One vector is turned by the same rotation once a tick. Each row is the vector after some number of ticks, and that number follows the row.
The counts run from 0 to 290.
[115 153 116 160 138 147 105 137 102 155 123  91  62 130 162 129 171 159
 113 127 135  62 135 116 136 120 118 135 135 141 156 131 130  95 154 116
  88 102 128  86 128 152  95]	269
[163 115  98 105 111 133 110 111 110  87 141 149 143 123 115 146 139 155
 152 136 118 103 173 117 122 117 136  53 123 138  81  64 172  70 120 149
 111 164 118 107 116 149 127]	129
[200 148  89 154 109 147 153 125 132 116 116  95 144 126 130 163 116 142
 103 112 119  85 142 149  89 127  89  90 138 111 123  89 136  85 150 165
 148 129 108 144 102 117 109]	232
[110 120 153  97 149 116 174 117 105 119 124 114 134 118 140 115 135 120
 106 164 169  69 113 119 101 141 142  74 140 161 162  90  91 153 129 107
 115  91 126 164 123 131 166]	68
[107 126 109  97 119 104 135 124 102 180  93 123 112 131 128 108 150 119
 102 102 125  55 155  78 113 150 124 169 142 172 153  99  88  89 132 151
  92 103 167 160 131 141 114]	59
[155 110  92 106 112 131 109 114 124  65 111 110 130 108 129 131 125 172
 114 164 147 115 101 163 116 135 121  52 131 147 139  91 123 121 133  66
 156 132 119 102 128 116 111]	114
[136 113 103 122 147 123 122 127 100 125 110  67  76 111 166 111 151 149
 114 173 128  86 103 129 111 106  83 111 134 127 164 135 140 138 159  93
 154 101 145  86 144 144 141]	23
[132 143 166 104 140 178 105 105 118 127 158 100 131 160 152 102 110 102
 183 104 177 120 141 164  81 138 138 102  99 103 128 112 115 115 143 140
  92  75 107 163 121 126 167]	93
[170 104  70 150 108 132  92 123 116  91  99 113 111 120 119 126 152 165
  92 138 134 119 105 151 112 139 110  83 159 139 147 106 118 112 159  78
 147 118 140  85 122 149  82]	115
[117 126 119 135 144 141 122 147 134 154 105 156  98 152 146 149 135 165
 147  94 129  59 161 140 147 126 104  87 135 126 132  71 158 107 134 133
  86 106  96  89 102 160  86]	263
[150 192 112  95 127 112 104 153 152 146 119 130 173 110 136 162 138 128
  87 101 123  70 159 131  91 135  88 148  94 113 142 118 144 122 161 158
 143 168 160 122 144  87 126]	149
[117 156 146 108 152 118  98 129 152  79 114  82 147 122 127 170  99 145
 115 151 132  92  89 169  78 114 103 100  79 159 109 122 118 135 175  86
 170 151 152 125 124 125  94]	242
[132 137  80  57 107 123 132 177 124 179 104 163 103 129 142 111 103 141
 141 115  90 117 132 116  99  78 107 151 137 125 143 125 176  89 110 150
 109 136 111 103 125 159 129]	265
[137 114 123  47 120 120 117 132 136  85 114 122 158 102 140 103 113 156
 132 164 137 132  83 163  75 119 134  71 120 117 140  99 137 135 112  89
 155 129 111 114 141 102 141]	113
[152 174 109 102 117 126  65 148 154 109 111 156 175 126 126 148 143 126
 146 128 128 121 126 134 103 149 126 135  98 157 115 103 175 123 154 118
  81 173 186  98 121 149 115]	251
[124 134  91  74 132  90 148 173 161 144 100 124 136 140 117 146 112 101
 104 147 112 102 103 116  96 115  88 147 142 137 169 164 146 171 157 104
 156 133 159 115 137 160 128]	157
[120 150  97 118 115 118 179 143 125 138 101  92 101 117 122 150 123 170
 125 133 161  74 129  58 133  98 102  98 117 104 111 113 106 113 177  78
 124 120 110 137 149 126  89]	146
[ 92 119 153  95 156 128 146 136 116 119 145 146 127 174 139 138 124  86
 165 140 149  80 158 127 122 124 116  69 122 118 171 108 146 165 137 146
 109  88 113 123 111 159 187]	170
[119 135 157  68 148 104 149 141 115 126 121 118 159 116 149 108 151  91
  90 158 144  73 120 138  83 150 143 115 138 154 168 103 112 150 115 155
 110 107 151 163 137 116 188]	67
[ 82 132 156 124 117 120 113 125 105 109 117 118 124 128 133 118 140 117
  93 164 137 135  91 112  82 110 157 131 152 161 170 156  90 144 156 101
  97 100 159 143 133 177 119]	75
[ 71 132  99 102 115 138 162 151 152 117 120 158  73 178 113 172 115 142
 128 127 107 124 119 121 144  89 144 112 143 137 159 150 128 134 137 117
 110 100 100 117 123 200 108]	172
[127 124 113  81 130 129  59 125 130 134 135 134 133 142 107  96 137 111
 116 124 158 199 130 163  70 121 149 113 139 124 167 161 118 180 169 122
 125  80 145 118 143 137 134]	209
[118 150 133 122 120 116  94 162 127 122 138 154 115 143 126 111 183  87
 131 153 123 105 145  99 116 138 145 154 149 140 167 129 163 118 122 156
  62 130 163  99 118 195 146]	168
[144 164 118 115 100 116 135 144 137 110 130 174 186 137 128 155 134 104
  66 126 117 109 138 164  85 130 125 102 160 108 192 124 131 145 133 168
 116 130 154 147 110 120 134]	72
[155 128 143 156 142 145  81 119 140 123 109  98 119 128 137  98 159 132
 104 112 146  74 113 169 103 190 103  74 126 101 145  78 105 106 121 119
 130 109 128 100 117 101  85]	109
[ 65 145 146  77  95 125 145 132 146  96 107 130 126 117 151 149 135 168
 103 148  97 112 101  79 108  94 164  93 143  84 134 162 130 124 125 112
  85 146 116 109 153 111 125]	281
[ 98 110  96  69 106 101 133 141 105 105 104  91 114 123 147 121 116 134
 124 174  94 129 118  80  93  63 114 104 168 112 142 160 135 134 154 102
 147 141 148  93 135 152 141]	29
[181 131 102 124 154 125  66 120 120 108 151 106 144 141 127 126 147 108
 132 145 150 119 175 163  80 124  90  65 126 127 132 115 163 129 153 161
 176 133 147  93 120 142 153]	124
[133 144 130 134 144 157 111 140  86 121 145 100  73 113 175 149 153 180
 126 148 152  57 138 138 130  99 119 112 110 177 165 126 131 104 159  92
 110  98 133  84 129 132 122]	268
[169 133  83 105 135 162 112 113 127  86 159 129 110 130 119 142 125 144
 125 134 179 150 149 195  88 116 147  75 105 151 152 106 126 156 155 135
 163  78 104 137 142 141 144]	216
[108 129 120 114 118 171 142 119 158 127 116 107  76 175 117 122  83 137
 149 100 133 123  93 142 103 117 141 115 122 113 129 117  83  82 145 122
 110  95  61 146 110 159  83]	95
[146 110  46  85 105 119 185 166 109 156 129 109  98 144 117 116 117  99
 140 111 159  89 167  85 119 102 106 134 124 137 149 143 100 128 153 137
 128  96 121 134 131 127 138]	54
[143  88  86  98  91 122  98 133 123 116 117 157 114 157  75  82 126 105
 135 126 133 136 151  97  92 136 150 119 158 146 135  91 101  82  90 146
 124 126 113 126 103 185 109]	213
[116 151 113 110 133 132 128 111 120 160 102 145 120 125 140 155 149 153
  85  90 130  40 155 127 114 167 133 146 109 185 151  80  93 123 138 162
  85 106 154 143 135 117 108]	58
[ 99 169 135 117 111 159 134 126 134 104 146 171 115 163 152 170 120 150
 125  83 110  77 157 144 120 109 160 107 117 110 156 102 127  66  99 187
  99 135 101 130 107 102 136]	180
[207 147  82  80  87 164 110 128 130 105 144 116 142 133 166 125 109 113
 150 104 139 107 117 185  70 157 130 144 105 134 127 104 129  85 113 141
 119 143 138 150 122 105 159]	98
[170 152  77 107  93 134  86 155 105 149 118 130  96 109 154 101 145 149
 124 127 111 121 122 116  97 113 101 180 124 122 142 115 167  77 126 117
 106 134 150  90 152 152 116]	14
[122 113 102 112 126 120 100 123 116 148 107 100 102 136 125 106 143 136
 155 109  97  93 175  51 106 103 110 131 118 136  82 103 121  54 144 175
 108 148 127 117 129 170 102]	136
[131 156 122  95 157 102 111 136 127 160 113  98 154 113 147 145 115 121
 108 120 125  37 144 122  84 131  68 144 100 155 133 120 120 130 168 141
 146 152 174 139 127  97 136]	150
[137 100 122 134 133 125  88 133 150 164  85 103 110 146 113  79 138 120
 106  99 118  89 118 142 101 174  96  99 167 110 145  87 107  89 119 134
 137 120 126 108 102 130  77]	110
[154 142  91 109  92 115  71 155 137  73 130 155 118 124 102 112 169 152
 114 151 126 171 126 116 100 101 143  83 153 110 123 121 155  88 116 112
 116 155 123  63 117 154  86]	122
